In the data rows, the value 128 means zero.
Some points, one per row:
[127  87 174 162 111 136 124  98  83 152 101  95 130 114 174  59 114 105  85  75 103  60 146 161 177 138]
[143  94  79 145  78 116 119  89 142 139 166 100 100 104 106 119 142 112 118 148  63 125  78 147 130 155]
[117 149 117 116  92  91 134 139 234 105 146 147  98 161 118 190 134 175 136 163 121 125  83 131  99 127]
[147 184 116 106 106 126 135 166 175 102 143 190 136 135 128 177 141 138 183 196 160 187  79 101  76 112]
[129 129 160 137 134 141 143  95 119 143 130 110 125 113 127 111 136 121  95 108 150  95 124 184 132  98]
[115 108  88 165  42  99 111 101 171 140 135 171 100 169 144 167 142 119 131 167  68 138  69 107 122 163]
[147 104 129 149 162 186 129 105  18 158 114 123 167  86 130  83 133  70 110 114 147 128 153 142 143 125]
[171  99  67 156 122 196  94 162  27  95  93 179 218 148 164 109 115  59 158 196 105 150 124  53 126 174]
[151  85 108 101 132  94 123 145 119 134 136 110 104  84 128 122 115 117 151 140  83 141  78 112 137 164]
[122 153  95  95  93  81 126 140 222 130 157 136  78 140  77 201 144 154 159 153 121 175  79 134 102 130]
[ 94 117 164 154 157 130 144  80 102 165 131  82 110 105 129  80 130 140  75  54 133  83 194 153 157 116]
[119 117 140 131 160 142 138  98 122 156 117 118 121 118  99 156 133 132  88 114 157 104 127 182 124 108]
[143 114 199 138 164 160 133 118  48 146 100  85 153  81 168  34 108 102  96  64 151  74 176 167 173 112]
[104 212 192 130 132 144 161 114 150 142 136 166 125 130 129 142 158 143 131 113 218 146 157 159  95  57]
[116 222 150 104 160 155 140 181  91  92 149 158 172 137 141  97 145 131 189 122 201 207 219  56 106  93]
[136 168 153 115  84  91 134 161 163 107 148 168 112 113 179 110 133 142 184 154 120 165  96  79 111 131]
[151  62  95 178  70 141 105  90 117 141 110 120 134 137 143 119 120  90  91 149  58  73  73 156 150 171]
[120 166 150 124 172 157 149 116  78 134 153  85 138  93 110  68 143 123 123  78 166 142 208 139 137  91]
[119  83 158 136  72  76 123 107 188 142 103 144  83 151 161 162 119 141  98 135  91  71  31 181 138 139]
[109 122 171 188  96 149 135  75 128 149 104 137 133 150 164 113 136 125  67 109 138  57 129 184 134 106]
[144 121 132 147 114 153 125 119  67 130 124 152 153 115 160  90 132  89 135 138 121 137 118 114 135 130]
[102 156 160 127 135 129 136 113 114 131 138 129 117 141 130 108 151 126 120  93 161 141 160 141 134  94]
[126 101  83 114 137 111 116 146 165 100 122 103 130 171  97 163 115 152 121 136  96 115 123 123 131 149]
[132 161  70 104 128 118 131 157 187  92 164 136 125 140  93 170 136 161 167 173 122 174 131  81  90 134]
[112  75 130 171  70 100 115  80 121 162 115 140  95 144 156 127 133 103  96 120  73  95  74 153 153 154]
[119 112 159  97 101  52 129 131 236 140 128 121  58 127 125 179 116 176 119 126 110 100  52 174 130 132]
[136 104 117 112  91  86 119 134 195 131 126 142  92 136 125 180 124 142 135 161  98 123  45 146 120 149]
[151 125 152 174 105 178 127  82  68 149 134  81 150  84 153  33 133  86  90  88 116  79 167 170 160 119]
[148 104 120 109 169 154 106 178  49 108  93 120 174 121 152  82  93 101 155 117 117 142 172  71 157 159]
[133 128 114 101  92  83 120 150 166 122 150 133  95 120 128 142 133 134 164 145  98 165  77 113 126 147]
[169 110  72 147 114 178 112 140  79 119 114 156 182 128 126 138 128  77 148 186 113 149 103 108 115 151]
[105 151 124 125 137 121 129 146 105 107 142 153 139 147 146 113 137 136 155 127 132 169 170  56 122 134]
[134  57 154 184 101 168 103  87  90 163  49 131 152 162 160 128 101  81  52 113 114  25  97 208 166 144]
[103 161 146 119 102 102 133 125 154 131 152 131  98 133 130 124 145 143 143 109 136 155 140 119 129 115]
[116 185 136  90 165 123 149 145 136 118 169 112 119 106  95 122 146 151 158 109 173 184 172 114 110  93]
[111  81  85 162 128 137 109 109  49 136 124 144 142 139 143 106 130  94 126 130  81 150 150  70 148 171]
[ 98 105 165 187 100 131 134  64  74 162 128 115 116 124 170  57 143 108  81  72 105  82 159 145 164 128]
[122 228 143  76 204 163 153 172 105 103 161 139 158 110  85 131 152 139 174 121 232 217 213  97  90  67]
[165 132 111  99 170 157 127 168  34  92 154  93 171  81 131  41 122  94 170 119 122 172 173  74 143 131]
[153 127  91 130 162 171 111 185  71  72 117 103 201 139 151  66  93 124 154 131 105 130 217  42 145 160]
[106 117 140 148  97 106 142  84 183 150 126 142  90 152 116 184 148 142  89 137 132  94  69 200 115 106]
[ 97 168 163 156 137 153 150  81 112 142 144 128 128 133 119 108 157 130  95  93 177 118 173 164 119  77]
[121 127 166 115 133 104 131 130 143 143 119 110 104 110 141 114 119 140 123  91 135 114 132 149 144 120]
[125  83 130 120 120  81 130 112 161 155 130 103  78 103 125 141 122 148 112 115  88 102  80 153 140 153]
[ 96  66 136 133 124  72 117 113 188 137 107  79  81 153 131 139  95 178  76  83  69  48 120 153 165 163]
[110 162 143 128 174 136 161  96 144 140 170  60 110  90  82  96 144 164  98  71 157 110 205 158 128  89]
[132 155 159 138 136 137 138 137 128 108 137  88 142 114 150  64 115 149 126  92 133  98 194 119 140 118]
[123 158 128 109 109 105 131 147 182 123 135 152 108 140 121 167 135 145 157 146 141 161 107 120 111 118]
[ 92 133 100 137  73  90 113 133 139 122 139 184 104 182 146 151 149 120 163 145 100 188 107  60 121 147]
[122 135 156 124 145 130 142 107 139 128 149  80 117 113 109  96 137 140  94  88 139  91 151 178 139  98]
[149 125 138 146 115 148 133 106 122 131 130  86 139  99 133  81 125 120 103 112 118  82 136 168 139 121]
[125 194 126 130 144 161 134 163  82  92 149 152 177 137 147  83 137 124 174 134 163 187 210  49 112 113]
[124 108 133 138 168 157 127 124  90 131 107 108 152 131 130 109 114 126 105 103 136  97 176 127 142 132]
[105 149 121 180  82 139 131 103  99 132 146 147 137 140 165  82 149 117 133 121 110 146 167  82 132 134]
[131  70 107 163 147 158 112 120  82 116  88 123 169 157 154 114 108 114  90 135  94  68 144 117 147 158]
[140 162 121  93 129 109 135 157 232  99 140 115 113 137  97 180 121 179 141 153 143 123 107 150 100 113]
[132  91 117 118 164 139 109 156  64 102 109  87 158 138 136  74 101 113 127  94 102 115 178  93 166 150]
[105 194 139  87 188 129 151 157 141 115 152 133 127 123  95 148 140 169 161 113 195 187 194  93 101  93]
[158 108  99 126 153 172 119 134  46 133 110 137 174 109 112 125 125  74 139 149 139 154 114 132 129 133]
[127 176 102  96 124  98 129 192 219  70 137 161 131 169 124 187 119 184 183 179 132 166 127  63  86 133]
[138 139  77 128 112 129 114 162 126  90 144 145 154 142 139 116 122 128 175 165  93 170 148  46 116 159]
[159 157 115 128 136 163 137 134  87 120 149 133 160  84 127  95 142 103 156 151 144 164 139 110 111 117]
[151  87  77 148 163 194 107 128  16 126 100 123 193 130 113 105 120  65 119 136 119 138 160 111 145 151]
[147  60  47 121 123 114  92 155  95 123 123 144 136 133 123 150 111 101 160 174  50 163  87  52 138 202]
[121  98 130 138 111 107 128  89 186 147 126 102  96 138 104 164 131 145  79 121 108  74  83 204 133 122]
[125 104 129 129  93 108 111 124 199 140  96 128 105 168 120 185 109 139 105 132 113  86  79 178 135 138]
[117 160  95 161 128 179 116 135  64 109 131 160 184 160 140 101 137 105 149 141 136 169 204  56 120 135]
[129 165 127  94 143 117 137 155 150 135 131 170 116 122 104 188 141 136 167 156 175 185 100 122  93 111]
[103 148  83 125 166 160 114 157 109 101 112 144 168 199  95 165 121 132 142 130 156 166 201  71 119 127]
[132 143  99 115 128 133 113 171 109  93 119 158 161 159 135 136 119 118 175 155 127 174 147  64 124 144]
[109 110 168 170 151 166 132  70  56 175 108  96 136 110 137  71 130 103  69  58 142  79 196 170 169 114]
[118 133 132 162 141 165 142  89  68 138 140 142 150 122 135 101 155 104 106 125 149 128 152 132 120 105]
[129  69  97 124 117  98 101 144  95 110 116 115 125 152 145 110 108 113 133 125  60 126 103 100 160 173]
[120 201 124 100 153 130 144 167 179  86 156 123 142 143 106 140 136 178 159 134 167 161 188  94  95  98]
[ 94 191 241 109 159  99 181  98 181 176 141 125  70  84 125 138 149 180 101  69 222 112 137 208 110  50]
[125 177 184 108 179 138 167 117 149 145 146  97 114  79 101 120 137 166 107  92 197 109 165 185 110  74]
[ 89 158 189 145 137 116 152  92 161 152 131 131  98 134 134 137 148 161  90  90 172  96 158 169 122  87]
[110 138 157 128 147 128 138  98 138 145 137  92 108 121 104 121 139 138  92  85 152 104 152 186 137  95]
[135  97 136 125 123 102 128 127  78 145 139 126 108  77 161  78 123 107 151 117  87 146 107  88 146 157]
[128  80 110 137 106 107 110 118 108 132 132  97 111 124 136  93 120 112 119 111  68 112 115 120 163 165]
[137 189 158  96 120 106 144 165 193 108 140 161 119 120 140 156 132 165 171 157 170 156 106 120  89 101]
[121 131 144 102 141  87 149 114 172 153 156  96  73  83 102 138 137 159 125 104 129 127 110 157 125 114]
[ 94 123 189 164 142 141 142  92  81 166  99 138 129 128 168  97 128 122  90  77 157  93 168 150 148 109]
[129 133 115 130  60  85 132 103 239 136 155 138  73 132 113 184 145 157 121 163  99 113  45 169 105 129]
[135 138 141 139  56  85 130 132 194 122 135 164  98 129 176 135 126 144 154 157  97 126  69 112 119 142]
[137  92 110 104 129 103 107 166 131 119 108 135 122 134 142 142  99 127 152 143  92 137 100  86 142 171]
[131 138  99 128 178 179 121 159  34 107 114 133 191 140 123  98 119  98 154 124 148 170 206  65 134 132]
[143 112 107 111 108 100 137  97 188 160 161  82  75  87  69 158 136 136 113 130 105 120  68 197 127 126]
[ 99 124 100 159 156 177 118  93  57 137 132 106 156 157  91 112 145  98  93  93 139 137 205 128 146 119]
[138 149 130 133 152 162 124 168  97  86 107 143 188 154 159 102 114 128 145 141 145 123 185  78 124 130]
[120 123 160  98 129  65 150 123 207 154 134 146  61 101 124 189 130 172 129 141 137 122  51 162 106 119]
[125 142 134 145 100 127 145  73 186 153 161 101  95 104  95 143 156 144  87 121 132  98 107 199 116 102]
[138 133 144 149  73 112 135  90 173 141 152 117  97 106 139 112 143 132 114 129 106 101  88 168 127 122]
[132 112  72 162 109 156 109 123 130 117 111 164 160 170 121 171 128 115 123 179 107 126 113 108 109 151]
[112 151 141  87 147  80 135 153 222 119 138  91  87 138  94 165 113 195 131 105 137 121 138 142 124 119]
[132  73 113 182  59 123 106 101  92 133 113 143 132 137 189  83 122  92 116 139  48  95  89 108 157 174]
[105 112 142 145 114 100 140  78 137 167 151 103  80 101 122 112 143 133 101  93 110 113 121 156 141 126]
[142 170  77 108 152 152 136 141 117 108 179 110 144  96  78 121 149 125 166 148 140 197 168  92 103 117]
[107 133 150 108 122  83 134 126 175 127 146  96  83 134 116 128 130 158 124  91 123 123 131 146 142 120]
[160 112 129  94 142 127 109 184 118 113  95 130 149 123 142 132  91 119 153 141 121 127 110 109 141 151]
[102 100 124 151 124 125 120  99 135 147 110 103 115 160 118 135 122 133  87  93 109  89 154 147 152 139]
[ 97 177 162 139 155 153 144 107 119 125 139 110 142 145 114 102 147 142 101  81 184 123 207 151 127  75]
[107 162 153  73 164  70 138 199 179  98 122 176 104 145 154 171 110 191 191 144 153 177 133  43 102 134]
[124 122 131 136 175 163 136 106  90 153 120 119 143 107 103 128 126 119 104 112 158 118 159 145 126 115]
[135 186 121  79 196 144 163 155 122 133 150 178 133  93  77 197 155 138 175 172 216 214 120 112  64  86]
[142 155  87  96 191 169 131 163  78  83 151 105 178 128  87 110 133 121 155 136 156 174 193  87 114 115]
[147 154 111  94 157 140 135 153 118 125 133 155 138 115  94 170 139 116 169 163 173 187 111 119  97 110]
[121 138 147 126 184 161 138 130  69 134 125 111 154 103 125  90 125 122 120  95 162 132 201 112 136 114]
[143  90 122 154  86 123 122  98 178 134 121 100 113 131 131 135 120 135  83 135  85  56  79 187 136 140]
[ 90 156 200 158 102 118 143  77 139 163 132 120  95 132 152  95 153 137  85  66 159  92 154 186 145  83]
[167  52 155 144  87 114 115  93 115 168  99  96 103  79 155  97 108  86  89 116  79  52  39 217 170 152]
[138 155 121  80 204 140 137 185 119  99 121 146 157 120 109 156 112 152 165 150 174 166 159  80  99 119]
[128 161 157 140 106 139 144  92 120 160 149 129 109  95 119 109 157 105 125 108 158 144 123 172 126  90]
Here are 16 more points, each followed by its number:
[113 155 202 101 112  70 144 147 247 108 116 136  82 158 156 165 117 198 114 118 154  74  84 175 116  91] 0
[125 160 152 116 192 156 157 106  60 151 172  82 128  55 100  63 148 117 126  74 172 157 207 127 133  94] 1
[102 203 162 114 115 107 154 120 158 124 172 152 101 128 121 129 164 144 157 121 176 183 141 120 103  82] 2
[111 205 139 114 170 162 148 146  80 128 149 163 154 120 112 125 154 119 168 124 206 210 201  80 100  86] 3
[146  61  86 156  98 143  93 128  91 121  91 136 154 160 150 123 106  89 117 152  64 100  96 110 153 182] 4
[131 156 139  96 158 137 130 170 120 108 110 153 152 148 123 155 123 128 153 142 174 154 134 121 111 108] 5
[139 117 101 127 100 115 112 138 195 109 120 140 127 156 122 177 119 149 125 171 106 107  82 134 112 147] 6
[107 144 170 119 123  90 154  88 207 139 157  81  73 119 100 138 146 173  85  93 142  84 114 214 124  87] 7
[124 127 151 157 163 166 157  56  51 188 156  72 123  52  99  64 155  95  83  66 154 114 179 187 148  93] 8
[137 122 142 126 157 159 119 155  66 109  95 141 177 141 159 101 115 105 132 127 146 124 151 110 138 128] 9
[124 150 102 109 101 103 122 161 129 100 149 174 128 151 138 143 142 121 184 170 115 201 101  66 109 140] 10
[157 217 157  98 168 176 150 177  82  95 150 149 183  88 142  83 139 124 188 143 204 193 191  78  97  84] 11
[126 224 147  94 166 141 156 167 157  96 170 119 143 107 109 110 142 162 171 122 194 177 205  96  94  80] 12
[180  88  44 102 120 120 101 187 133  80 132 128 153 123 122 141  98 121 183 195  59 157  79  59 121 190] 13
[145 139  45 103 117 117 121 155 193  98 157 147 126 145  71 207 135 144 169 206 108 181  83  96  82 146] 14
[129 145 196 123 141 141 145 112 107 148 110 134 127 107 146 112 138 117 107 100 186 109 119 190 128  79] 15
Which of these numbered points is nearest to each point below, ignoring the 3 directions in which the first points spread most? Its number follows each.
[104 166 177 111 134  94 158  95 210 134 165  83  71 117  93 138 149 180  96  89 162  96 130 208 118  74] > 7
[123 181 194 128  95 102 157 112 209 142 147 141  93 104 145 140 145 165 121 127 169 107 100 185 103  82] > 11
[129 155 177 103 129 109 145 138 156 134 120 162 108 122 132 163 135 137 136 139 177 140  78 166 106  92] > 15
[136 163 107 119 132 135 147 112 178 125 165 113 120 112  77 160 153 147 125 149 153 143 117 165  94  96] > 14
[139 117 154 119  99  91 143  92 146 143 173  70  75  68 127  76 143 129 114  94  98 106  86 181 149 119] > 1
[109 206 245 120 157 141 179  90 146 166 140 120 101  90 125 109 162 146  93  65 242 108 155 231 113  24] > 15
[ 98 117 119 149 116 102 157  45 118 190 185 109  62  79  89 130 178 115 102 101 117 152 103 168 126 114] > 8
[106 206 190 148  59 102 158 102 195 141 165 157  88 118 161 112 167 150 143 116 159 145 119 146 106  82] > 2
[165 148  98  92 104 112 126 180 179  99 128 202 136 132 133 202 125 130 193 226 133 181  31  92  75 139] > 15
[149 157  80 113 160 166 137 143 123 100 154 113 162 121  79 142 143 129 149 161 151 163 153 118  98 114] > 14
[118 185 110  85 141 112 130 180 185 100 137 156 125 158  97 188 132 163 182 152 167 193 142  88  93 115] > 4
[127 172 122  73 148  93 139 167 197  92 159 124 107 136  92 168 133 173 163 145 151 169 116 117 100 105] > 7
[163 123 155 159 118 177 121 140  52 118  95 137 187 109 199  53 111  88 133 131 126 100 154 106 146 138] > 11
[148 103  78 107 121 109 111 170 101  95 134 170 143 127 153 135 120 114 184 187  81 184  81  42 113 175] > 10
[139 164 136  95 123 110 144 148 158 117 148 171 115 118 121 166 151 132 167 171 160 176  69 127  89 101] > 15
[102 163 160 113  93  83 133 123 236 144 129 143  73 152 117 190 137 173 126 127 152 122  96 166 113 105] > 4
[123  73 136 177  91 138 110  76 104 153 106 108 125 139 152  98 124  99  69 105  89  60 116 172 166 146] > 4
[113 123 116 142 102 116 124 106 131 150 125 168 109 151 116 171 145 114 128 149 126 153  84 140 115 128] > 3
[109 186 131  99 182 143 146 156 126 127 137 150 138 129  98 160 137 150 158 126 194 185 183  96 100 100] > 4
[136  39 138 173  66 125  94  96 144 158  50 155 123 179 164 175 101  94  67 147  82  34  26 207 156 163] > 5
[105 117 149 122 144 110 132 107 150 132 133  69 100 140 106 111 127 149  87  71 125  86 153 178 153 111] > 7
[ 97 166 127 133 104 121 133 103 151 156 139 163 100 150 100 177 160 125 132 129 161 174 118 141 110 103] > 3
[151 113 150  87 149 107 132 157 170 123  88 153 118 134 124 199 110 141 132 161 158 111  44 179 106 114] > 5
[141 140 157 149 102 140 136 112 128 133 123 135 135 115 158 104 132 122 121 131 136 105 115 156 126 113] > 11
[128 124 161  96 115  75 125 176 219  87 100 151 112 174 164 177 100 179 138 158 124  92  66 132 115 132] > 0
[113 185 147 102 174 148 136 154 134 115 133 118 140 134 102 131 131 152 143 101 189 158 206 114 117  93] > 4
[130 203 121 105 165 160 141 159 170  92 141 130 158 144  95 156 136 161 146 143 193 152 189 117  90  90] > 6
[143 110 155 172 109 160 130  86  82 135 141  62 144  88 161  20 127 107  77  79  96  58 171 163 168 129] > 12
[113  95 166 158 106 124 122  90  82 147 123  97 117 131 159  61 132 103  87  70 101  86 141 161 175 129] > 10
[151 140 137 163 112 177 132 106  71 138 129 122 164  90 152  67 135  91 121 120 133 119 154 136 135 121] > 11
[110 151  96 168  76 139 116 115 108 129 144 173 141 156 145 122 153 106 151 154 109 173 143  73 117 141] > 2
[137 103 110 111  97  93  98 197 137  76  94 182 147 180 193 139  91 133 180 178  79 143  90  38 131 181] > 0
[152 113 117  92 156 123 121 172 125 126  99 163 138 121 122 177 103 120 162 167 143 153  86 112 113 144] > 5
[116 169  90 113 197 164 154 123  39 137 182 123 148  85  77 105 163 108 163 119 166 226 204  71 107 108] > 8
[127  99  64 144 113 156  93 137  59 128 107 177 163 169 124 153 129  72 153 166 104 180 123  74 134 169] > 3
[157  51  89 163  65 125 103  82 101 160 127 104 109 103 133 105 127  73 103 138  44  95  52 167 159 173] > 8
[125  71 113 167  75 119 108  90  85 166 111 156 114 129 155 123 133  79 114 135  77 125  67 134 149 164] > 3
[133 159 139 148  64 119 122 136 129 114 141 178 133 134 180 103 140 116 165 156 118 158 113  83 118 136] > 2
[123  50 124 174  69 107 110  82 105 172  96 158 105 140 166 140 122  90  93 140  67  86  45 151 151 170] > 3
[125 111 123 155  82 132 117 105  98 159 117 147 123 132 141 124 139  88 128 128 112 140 103 136 142 141] > 3
[169 119 102 137 125 163 117 155  73 112 118 145 177 105 153 100 118  92 157 168 115 144 118  92 124 153] > 11
[111 167 119  85 118  76 137 162 189 118 156 157  90 137 114 178 140 164 182 147 136 196 104  88 100 123] > 10
[123 116 135 155 125 143 137  94  43 170 130 187 133  95 154 118 155  78 137 144 139 171 100 110 120 130] > 3
[ 99 187 157 123  90  94 149  98 181 147 177 129  74 118 114 128 166 148 138 103 153 167 131 145 117  91] > 2
[155 148  93 125 184 195 123 171  72  84 120 114 206 131 117 101 112 123 143 146 152 135 207  81 117 130] > 6
[105 166 145 130  57  63 144 118 232 129 160 162  67 147 144 165 152 170 149 149 114 144  70 128 103 117] > 2
[125 111 139 146 115 133 134  64 121 176 144 101  97  97  95 124 152 104  85 101 131 110 103 207 138 106] > 8
[130 176 126 106 104 108 128 188 195  76 127 174 139 168 157 156 117 167 183 169 136 158 126  68  99 130] > 0
[128  96 182 176 133 186 114  88  69 159  62 118 170 149 155 102 110  87  48  88 159  32 149 214 165 110] > 5
[142  81 129 197 128 198 115  70  57 148  97  83 178 124 142  66 116  87  47  96 112  35 173 184 166 131] > 6
[135  67 153 176  49 107 103 103 158 135  90 139 114 151 200 107 103 124  84 133  60  33  66 155 162 169] > 0
[115 121 176 172 138 171 133  79  49 174 104 119 147 109 153  74 135  90  82  75 156  89 179 169 158 108] > 3
[177  97  89 142  93 156 105 157  80 113  96 186 177 132 169 136 116  74 166 205  98 145  60  87 115 168] > 15
[125 152 197 121 142 109 174  77 170 186 143 129  71  65 109 158 152 150  94 110 189 104  76 231 103  69] > 15
[101 165 120  98 113  66 143 155 201 111 159 174  86 147 129 186 148 173 181 163 133 193  94  77  89 126] > 10
[ 92 190 196  98 126  80 149 131 185 130 150 141  81 131 135 134 145 168 142  94 178 153 132 143 117  80] > 10
[175 112  88 141 121 177 106 164  48  97 102 178 201 129 168 108 116  73 168 192 112 154 112  69 119 161] > 15
[137 147 181 144 118 135 143 100 146 135 138  89 122  98 149  73 131 142  92  92 142  66 147 181 141  98] > 12
[155 103  97 118 158 156 117 142  48 137 115 137 157 102 117 119 119  79 152 146 126 168 122 106 134 146] > 8
[139  96 167 148  83 115 126  93  91 162 118 151 107 102 173  97 137  86 113 123 110 109  58 162 148 133] > 15
[137 130 133 146 137 160 117 156  98  92 104 141 178 157 171  96 110 123 126 139 125 103 168  88 138 138] > 0
[135  95 198 135 146 137 136  94 128 159  86 108 120 111 141 128 119 122  59  97 159  36  87 241 143  94] > 5
[115 207 118  98 143 142 135 167 124 117 146 172 143 140 103 157 149 126 189 144 190 223 167  79  94 101] > 3
[155 151  95 111  96 127 113 186 141  83 130 188 157 143 158 145 122 123 200 202 115 186  95  46 100 154] > 11
[118 124 118 150 164 177 112 147  24 122  96 141 188 147 155  84 113  94 137 108 138 146 217  59 149 144] > 4
[142  81  70 168  78 135 116  84 109 140 152  94 124 111 114 101 136  97 110 138  54 115 102 134 146 164] > 8
[136 112 106 127 109 125  96 191  89  84 105 148 164 165 183  92  98 116 178 141  85 148 155  26 152 183] > 0
[127 146 148 146 152 171 148  77  74 165 145  88 133  84  97  87 153  97  92  83 170 118 172 192 137  85] > 8
[143 128 131 130 168 180 132 117  44 154 121 117 160  94 109  98 130  83 122 108 161 147 164 137 138 119] > 8
[146 102 108 123 117 123 115 138 115 146 105 170 125 125 129 171 122  99 150 167 117 155  64 124 122 150] > 15
[119 131 162 182 101 157 129  73  91 151 143  81 133 105 155  35 139 115  78  67 114  74 195 152 167 118] > 12
[132 101  80 130  98 118 105 138 131 115 133 119 126 149 118 128 121 112 144 138  76 142 119 102 143 164] > 7
[120 192 128 124 130 138 142 148 143 104 161 125 140 130 124 104 144 153 160 120 153 166 195  80 111 109] > 12
[108 122 127 133 111  93 152  68 221 181 146 129  58 117  71 218 153 159  86 139 138 103  52 220 100 105] > 14
[119 105 138 141 171 172 105 158  39 107  76 118 194 173 162  79  97 107 113  91 135 101 215  90 165 140] > 0
[147 217 155 107 167 174 158 154 118 109 142 157 168 101 121 129 147 136 160 150 222 169 165 123  81  71] > 15
[ 98 210 174  76 157 100 152 174 162 102 150 158 112 139 128 141 144 173 178 113 199 195 163  88  98  80] > 10
[145 125 125 130 147 161 124 136  15 127 146 101 161  84 144  30 130  76 150  98 118 165 184  89 156 136] > 1
[116 144 162 129  76  95 129 132 186 142 111 189  98 150 160 173 132 137 142 149 143 136  66 139 112 122] > 15
[144 108  83 132 110 133 113 141 169 106 113 144 143 158 118 178 118 134 125 179 106 113  87 124 110 151] > 6
[149  76  89 149  84 126  98 121 165 121 103 131 131 155 133 163 114 121 103 169  70  80  61 152 133 168] > 6
[141 143 179 141 105 129 138 125 130 123 125 128 130 103 182  75 126 130 127 117 130  94 127 134 137 114] > 11
[136  63  74 152 101 115 107 124 126 120 109 144 130 157 141 151 112 116 123 166  59 110  81  96 135 183] > 4
[142  84 131 144  71  93 105 125 160 115 128  99 108 127 170  87 108 136 114 123  49  77  93 127 161 170] > 12
[145 144 207 138 143 158 146  92 101 168 123  73 129  65 136  60 130 112  83  64 173  69 153 224 154  82] > 11
[155 110 124 115 206 174 131 137  42 130 123  77 168  73 111  73 110 106 118  98 140 119 193 123 148 129] > 13
[156 146 102 127 116 153 121 155 105  95 140 136 162 121 143 100 127 109 163 161 118 159 138  78 118 141] > 12
[126 186 140 128 156 166 142 140 135 106 142 114 159 133 113 112 133 147 128 117 180 130 201 126 113  91] > 6
[141 134  96 107  84  87 113 182 197  82 133 172 124 159 151 168 121 149 185 190  92 159  75  63 102 161] > 12
[142 133  94  88 109  89 120 178 140  86 153 156 121 132 137 134 130 129 197 171  96 197  80  57 115 152] > 10
[118 206 166  86 197 134 164 157  78 128 170 120 133  66 120  73 146 144 180  89 197 206 211  75 112  83] > 1
[121 140 137  96 135 104 126 158 173 115 115 157 115 157 119 185 125 153 141 145 152 142  94 132 111 115] > 5
[123 108 190 140 138 121 142  99 109 162 112 108 110  94 157  90 122 129  93  83 138  79 126 171 150 115] > 9
[145 150 114 123 162 176 129 142 141 110 111 128 172 140  97 165 123 133 117 154 171 115 150 151 104 106] > 6
[139 171 102  57 188 107 148 183 181 106 155 134 115 103  72 187 124 174 184 162 166 193 124  95  83 115] > 13
[156  66  41 144 100 139  96 131 116 106 123 136 151 148 118 153 115  97 134 191  55 126  73  99 128 189] > 14
[121 114 155 177  90 148 124  73  55 168 135  93 125  98 157  38 144  78  98  69 107 108 170 152 175 130] > 2
[156 110 176 161 117 155 143  75  39 187 129 132 129  41 168  61 147  70 109 112 138 113  98 170 140 114] > 11
[134 161 172  97 190 151 150 142 114 145 117 129 135  91 107 138 128 133 129 109 205 137 154 161 115  87] > 5
[162 147 110  83 183 154 127 187 111  95 119 115 167 107 107 129 104 129 164 146 157 155 151 103 115 126] > 13
[128 143 100 124 108 112 142 116 198 124 158 124 104 134  88 181 148 152 126 160 124 134  92 156  96 116] > 14
[117 167 177 110 162 142 145 134 126 128 121 124 134 129 117 127 135 138 119  97 192 128 163 163 123  78] > 5
[136  73 106 151  52  96 108  90 127 154 146  92  86 111 136  89 130  95 118 111  40 109  76 146 170 171] > 1
[170 110 110 105  96  96 129 139 197 121 142 117 101  93 118 155 118 142 145 173  90 116  33 158 110 146] > 13
[150 139 121 145 118 166 121 134  93 112 118 162 173 131 151 115 132 101 140 164 139 135 129 111 114 129] > 15
[165  90  67 143 140 185 103 153  27 116  86 177 201 142 138 136 112  57 156 187 113 162 108  80 124 165] > 15
[120 188 122  82 200 140 152 159 111 123 155 149 137 103  82 157 144 143 173 136 198 215 173  85  89  97] > 8
[102 136  90 116 165 124 139 110 156 140 151 109 107 138  60 180 144 155 116 122 141 153 152 138 111 117] > 14
[133 136  83 113 205 177 137 135  13 134 167  98 163  71  86  76 139  99 157 111 143 198 220  61 130 136] > 1
[110 152 142  93 130  92 130 162 199 118 115 171 104 168 118 211 125 169 149 152 162 148  92 127  99 113] > 5
[124 117 151 111 112  82 133 118 169 153 136 114  75 103 127 141 126 144 131 112 114 123  88 155 136 131] > 1
[123 166 216  93 165 114 164 112 193 151 116 127  91 105 109 171 133 167  98 106 218  89  92 241 104  55] > 5
[131 166 121 119 130 141 125 173  83  94 128 174 163 143 161 105 128 113 190 148 142 197 161  44 117 132] > 10
[113 162 126  84 142  97 127 185 198 102 110 181 119 178 114 217 119 168 168 168 163 168  99 103  90 120] > 5
[146 127  89 108 124 128 107 180 118 105 115 157 151 146 132 148 113 114 182 164 112 177 118  67 120 158] > 4
[115 109 127 146 101 103 144  93  94 173 135 199  93 106 151 157 157 101 143 161 119 173  47 113 109 134] > 3
[145  71 107 139 167 163 115 123  45 146  89 122 159 115 126 122 110  87 108 131 118 110 128 132 147 152] > 5
[140  94 122 101 140 104 121 145 179 125 103 122 111 138 110 181 100 149 120 142 117  98  75 158 125 139] > 5
[144 162 164  83 122  89 152 118 226 155 165  72  63  68  77 146 140 169 124 102 155 117  88 218 116  85] > 13
[ 95 147 149 104 131  90 122 159 191 105 112 145 110 188 135 167 118 172 136 118 142 129 140 113 126 120] > 0
